Where one turn sends some rows of the set: a few examples, then the rows asked:
suz: [ 16 -32   9   7 -35   9  11 -22   7   6  -1  -2   9   7  42   6  15  -3
  -5   3  27   1 -46 -22]
Vobe: [-17  -6  -4 -24 -17  -1   3   1  42 -14  -6   2  -1   5 -24   6  14  14
   0 -25  22 -44  -5  27]
gofa: [ -9 -11  -8 -15  29  14  -8  -7  57 -30  -4   2 -21  -8 -14  34   6   7
 -22 -10 -11 -12  -6 -25]
basa: [ -9 -10 -20  -5   6   4 -22  -8  25 -12  -7 -35   0 -10  -7  11  20 -10
  -4  12 -49  13  -3 -28]
suvig: [ -5  -4 -24  15  14  24 -48   6   2 -10   0  -7 -15  26  30  -6 -15  17
 -16 -24   4 -12  23  20]
Bofo: [ -1 -36  22  17   2  34   5 -20 -23 -18 -14  29  11   9  26  17  -5  19
  11 -45   2  14  18 -23]
dok: [ 13   6 -26 -19  -5 -19  -8  12   6  -8 -22  24   9  22  14 -26 -29 -16
 -10 -10  -8   8 -37  17]
Komi: [ -1  10 -19   0   1  27 -33  16  11   8  -1  -9 -22  44  24   3   0  18
  -9 -32 -14 -10  21  20]
gupaz: [ 28 -28  -5  -6 -37  13  18 -23  11  -3  -6  15   5  16  24   6  16  19
 -13  -9  24  -4 -49 -28]
bodi: [-21 -22  11  35   6 -11  13 -23  -6 -23 -36   4  18  15 -18  -7   9 -11
  31   3  17  17 -22   3]
mem: [ 19 -15   2 -17 -33   2   4 -27   2  -9   2  -2   5   8  33  -1  15   6
   3 -11  29   4 -47 -42]
mise: [  4  11  -4 -28   5 -10  -2  17  15   3 -12  26   7  17  25 -21 -26 -34
 -12 -11   6  -5 -28  14]
vezip: [-13 -15 -10  -1  17 -16  13 -22  31  -6 -10 -15 -26  26 -21  16 -17   1
   1  17  33  26  24  -2]
doka: [  5 -27  22  15 -15  25   8 -14 -25  -4 -17  12   5  24  23  23   7  14
  23 -44 -22  28  13 -21]
lutup: [ 32  -1  -9 -13   4 -20 -10  14   9   0 -14  26   0  22  14 -11 -24 -34
 -31  -4  -3   1 -27  15]
pigum: [ 15 -17 -20  23   2  -8   8 -41  -9  -6 -31   3 -16  17 -20  14  20  13
 -20  -5 -25  -1 -43  18]
Rebol: [-44 -39  -3  -7   2  10   2   8  38  -2 -16 -11  12 -22  -2   7  -1  22
 -16   3 -27 -13  -5   0]
tupuz: [-12 -12  28   6  25 -17   8 -19 -10  14   3  -6 -21 -12  12  21  18 -29
 -29 -14  16 -21 -18  -4]
Medin: [-17 -37 -13  -6  -8 -16  27   3  27 -15  -5 -12 -10 -14 -11  20 -22  14
  15   7  26  14  30  -7]
tuk: [ 13 -16 -19  -8   0  16  31 -18  43 -18 -10  -4 -15   7 -19  27  -2  -7
  23  17  11  16  31  -7]
dos: [-24 -22 -13 -24   5 -15  22  -4   9  13  -4  -9  -3  11 -25 -10 -13  18
 -15   9  23  13  40 -18]
Tota: [-14  13   9   4  11 -13   3  14 -19  -9 -10 -30  25 -26  26  -6   2  -8
  21   2  13 -23 -14  -2]
sifi: [-13 -15 -42  19 -32 -14  -7  11   6   2  -5 -28   9  -3 -13  -7  25  -3
  -3   1  -6 -18  -5  23]
mul: [-18  21 -11  28  -1  29  48 -17  20 -14 -54 -17  11  25  -3   2  -8   5
  -8  -8   5   8   0  -8]
dazer: [  6  -3   3 -13   2  20 -51   2   1  -3  -2 -11  -8  33  18  -9 -10  20
 -13 -27 -12 -15  31  20]
meko: [-10  -7  -1  12  14  19  48   2   3   5 -18  37  14  17 -25  -6  32 -13
   0 -14  19 -10  -5 -21]
Badok: [ -4  -9 -28  -9   5  14  24 -27  20  12 -17 -10  -2  31 -27  -9   3  -1
   2  30   2  23  33  -6]
Nop: [-35  14  -9 -32   8   8  17 -33 -15  -1 -16   7   7  -7  -2 -24  18  14
   8 -26  -5 -19 -30 -11]
fak: [ 21   7 -20  -5   2  -4 -29 -20  19 -28  10 -17  -6  -3 -21   5  28 -31
  -7  -3  18 -27   8  -2]
pado: [ 42  27 -18 -18   7  -4   3  -6  -9 -34 -24  -2  11   6 -22   2  14  27
   8 -12 -13 -20 -23 -14]
razav: [  2  -4  26   8 -15  33   3  -7 -27  26 -33  10   9  24  39  23   4   9
  10 -27 -21  20  -3 -15]
givi: [  3  19  25 -12   0   8  39  -5   2  -2 -33 -18  13  13 -16  -1  -1   0
 -36 -22   5  -6  27 -40]
laza: [ 26  -9   8  27  13   4  28  19  16  -1 -23   6  -1   4   3  36   9   6
 -17   1   9 -37 -22  27]
Gapez: [  6   9  -8  25  10  24 -12 -15 -26 -10 -24  17 -12  17  39  33  -7  10
   6 -37   6  28 -13 -35]
Bukiz: [ -4  -6 -26  10   5  30 -45   1   0 -15 -21  12 -20   1  37   5 -25  30
 -16 -24   2 -14  -6  15]
muro: [  9 -25 -25 -21 -15   1  25  -4   8  -4  -3 -13   7 -11 -22  -1   1   3
  10  18  -5  16  45 -25]
Kova: [ 18 -11  15 -13 -13  19 -52   3 -13  10 -18  -8 -10   7  29   3 -11  14
 -21 -15 -26 -13  12  12]
gel: [ 12 -23  27   5   4  26 -10 -17 -28  -4 -31  36  10   7  25  22 -18  32
 -19 -36   8   3   2 -22]
lur: [  6  27 -14 -13  -1  39 -31  12   8  12 -10   0 -33  21  39  15   3   4
  -2 -30 -17 -10   0   1]
Ravep: [  7 -20   2  29   4  28   9 -10 -21 -14  -5  22 -10  18  28  32   6   7
  12 -49  -2  26  12 -34]
boke: [  9 -12  22   3   4 -41  13   2 -18 -11 -12   5  -2  17 -40   7  22  -6
  -1 -24  12  13  -6 -37]
tel: [ -2  -2  13  33   3 -21  13 -18  -4 -31 -43 -37   4   7  -8  10 -24   3
 -30  -8  17  16   9 -21]

suvig goes to Bofo
dok goes to gupaz
gel goes to Kova
Now these:
Medin goes to dos
tupuz goes to Tota
Rebol goes to givi
Vobe goes to boke

